The rows of A fall into 3 groups, and each row is roughly a mix of its group's hidden directions.
A, 99 rows:
[[ 38  -7 -28 -11 -41  -1   3 -16  28   5]
 [ 30 -10   0 -42  12 -36  -2 -26  -6  17]
 [-28   9   1  10 -55  -4 -15 -13  26   6]
 [-32  13  15  22  30  31  32   4   0 -19]
 [ 11 -13  17 -23  45  -7  30   2 -27 -18]
 [-15   7  21  -4  52   6 -14  31 -17  17]
 [-11 -32  41  -6  35 -12  -9 -15 -17  17]
 [-25   8  -8  13 -53  12 -20  -8  29  -2]
 [ 24  12 -53   8 -20   9  -8  20  21 -14]
 [-10  -9  30 -33 -13 -29 -19 -15 -21  31]
 [ -7  20 -31   8 -50  -4  -4  24  19 -12]
 [ -7  49 -28  17  18  18   3  32   3  -5]
 [ 38  30 -21  -9 -10   3  -8  21  32 -25]
 [ -7 -40   9  -6  12 -30   4 -15 -29  36]
 [-36 -17  -5  17  20 -23  26  -2 -40   6]
 [ 22  19 -39   4 -32  15 -26  -6  29  -4]
 [-11 -23  29 -12 -36 -10  24 -34  -3  19]
 [-42  12   9  25  18   3  40  10 -21  12]
 [  3  21  18  -3 -43  -1 -13   4  46 -16]
 [ -5 -24   9  -7 -27 -16  44 -31 -16  18]
 [ 35  -5 -28 -14  15  10   6 -32 -28 -28]
 [ 35  -4   4  -2  31  38 -19  22  25   3]
 [ 45  12 -15 -17  20   5 -43   0   6  11]
 [-18 -42  43  -5  21   6  -5 -14 -12  17]
 [-41  -3 -10  16  37  -6   3 -39 -11   9]
 [ -7   8  10   5  50  31  -7  25 -24 -15]
 [ 17  29  -5   9  59  11  10  15  -4   0]
 [ -2  23 -41   6 -38  11 -25  12  16 -17]
 [ 14 -33  33 -32   4 -20 -26 -11  10  20]
 [ 20  -9 -19 -21  52  -3  -1  24 -24   4]
 [  1 -13  48 -20  -4  18 -21 -25  -8  29]
 [-42  11  17  23 -21 -29  18  18  -8  20]
 [ 29  22 -21  -1  21  16 -26  38   9 -24]
 [  5  13 -53  27 -27  15 -13   1  12  14]
 [ 36  12 -28   5  25  31 -22  -6  18 -22]
 [-13  -8  23 -16  52 -11   7  11 -31  15]
 [ 50   8 -26 -30  25   7 -11  -3   5 -14]
 [-29 -18  38  10  27  11  21  32  -7  -8]
 [  9 -11  25 -26 -47  -2   2 -36  12   4]
 [ 15  18 -21   9 -49   7 -11 -11  33 -15]
 [  6   1 -15   7  30  14 -50  29  10 -18]
 [  1  -4  21 -18  41  13  10  29 -39 -10]
 [-12  23 -28  32 -45   8   3   4  22   0]
 [ -7  -1 -23  22  49   7  34  16  -2 -17]
 [-24 -11  58 -10   5 -11  -7 -23  -7  16]
 [ 20  26 -33   9 -11  28 -21   8  24 -31]
 [ 23   9 -16  -7  34  39  -6  21   2 -34]
 [ -2 -38  -3   4  46   0   8  -3 -36  15]
 [ 50 -11   5 -28  11  35  16   1  -1 -12]
 [-12   7  26  16 -40  21 -15 -37  21  -2]
 [ -4  13  10 -20  35 -13  38  38   3  12]
 [ 29  37 -33  -7 -31   7   1   3  21 -19]
 [-25  -9  27   7  45  14  28   1 -25  -2]
 [  7  12  -9  12  27 -12 -40  47   4  -8]
 [ 30 -10   7 -22  41  -9 -12   9 -38 -17]
 [  8 -11  36 -20  42  10  14  17  -8 -30]
 [  8 -24  10 -21 -41  18  27 -35   3   3]
 [-18  19 -52  20 -11  14 -11  15   6 -25]
 [-26  22   4  -6  22 -36  17  10 -18  38]
 [  3  -7  -6  23  56  25  21  -2  -5 -18]
 [-37   5   8  33  32   2   0  36  -8  13]
 [ 33  -1  32 -34  -7  -5 -20 -34  14   1]
 [ 12 -35  -9  -7  18 -32 -13 -30 -14  32]
 [ 25  19  13 -31  42  -8   1 -12 -27 -18]
 [-28 -13   9   2  37   0  34  24 -31   6]
 [ 53   1 -16 -20  25   8 -25   4   9 -17]
 [ -2 -12  -6   6  66  -1  13 -14 -16   1]
 [-30 -33   3   1   0 -33   7  -9 -37  25]
 [ 29   7  -2 -27 -25  23 -32   6  16 -32]
 [ -3  22 -10  11 -49  14  -9  -4  35 -23]
 [ 38  -5 -14 -17  29 -19  27 -25 -24   0]
 [-22 -38  41  -4   8  -6 -11 -27  -1  24]
 [-30 -22  42  -5  32  -4  -8   7 -24  16]
 [-38   6  21   9 -28 -11 -42   2  21   4]
 [ 14 -36  -2 -23  25 -20  -4 -25 -30  24]
 [-30  -2 -30   9  27  20   2 -11 -45   1]
 [ 15  -9 -31 -19  15  13 -49 -10  -4  25]
 [-29  36 -12  18 -36  -3 -13  11  26  17]
 [-28  -8 -17  27 -47  -6   3 -18  21  17]
 [-42  24 -19  26  20  24  11 -25   6  -1]
 [ 14  34 -29   9 -21  12 -15   7  26 -38]
 [-52   9 -17  30   3  11   9  24 -17 -11]
 [  2 -16  39 -13  42   1 -22  19 -23  -8]
 [ 13   6 -17  16 -51  -1 -23 -12  31   9]
 [ -2  -3  -1   4 -41  -4  -7 -20  40  37]
 [ 14  41 -16  28 -13  10  15  30  25 -15]
 [  7  18 -35   2  45   6   7  23  -6 -30]
 [-25 -14  13  14  45 -14  36  -7 -21   1]
 [-19 -34  19  -6 -15 -22  32 -23 -28  16]
 [  3  -8  21 -26  49 -18  -4  -1 -30  18]
 [-37 -20  30  -7 -25  -3   2  -5 -21  37]
 [-10 -18  -8   6 -49 -18 -25 -29   3  23]
 [  0  19   2 -22 -52   3 -31   3  20  16]
 [  4  27 -40  15  -8  -3   9  27  13 -39]
 [-14  -6   4  -3  47  -9  37  18 -30   6]
 [-24 -22  55  -9 -27  -3  -7   4  -3  13]
 [  7 -25   5 -15  52  -1  21   8 -32   0]
 [ 16  35  -4   4   6  26  -4  14  10 -51]
 [-28  39 -17  23 -26 -22  -4 -11  24  12]]
One row of each group comes first, with its name. Which group is each row after those in?
[ 38  22 -32  -5  31   8  -6  23  -5 -24]
<94>
[-20 -27  27 -10  26 -18  14  -9 -31  30]
<109>
[ 16  -8  20  -4  50  19   7  37  -3 -15]
<40>

[ 40 -20   6 -31  27 -11 -20   7 -27  10]
<109>
[ 33  23 -30  -4  28   1  -1  21   9 -36]
<109>
[  6 -13 -11 -11  55   5   8   5 -39   6]
<40>
[ 11  19 -27  -6 -38  22 -41   3  18  -4]
<109>
[-53   6  -4  34 -23 -10   8  11   6  17]
<94>
[ 38   9   3 -20 -37  -9  14 -28  25  13]
<94>
[-12 -20  51 -10 -25 -18  13 -22   4 -17]
<40>
[ 22   6   8  -4 -50 -24  12  14  33   6]
<109>
[-15 -13  -7  19 -21  -4 -29 -55  -1   5]
<109>
[-47 -25   4  33  -2  10  18  14  -1  26]
<94>
[ -9   7  -9  -6 -64 -10  19 -17   9   0]
<94>
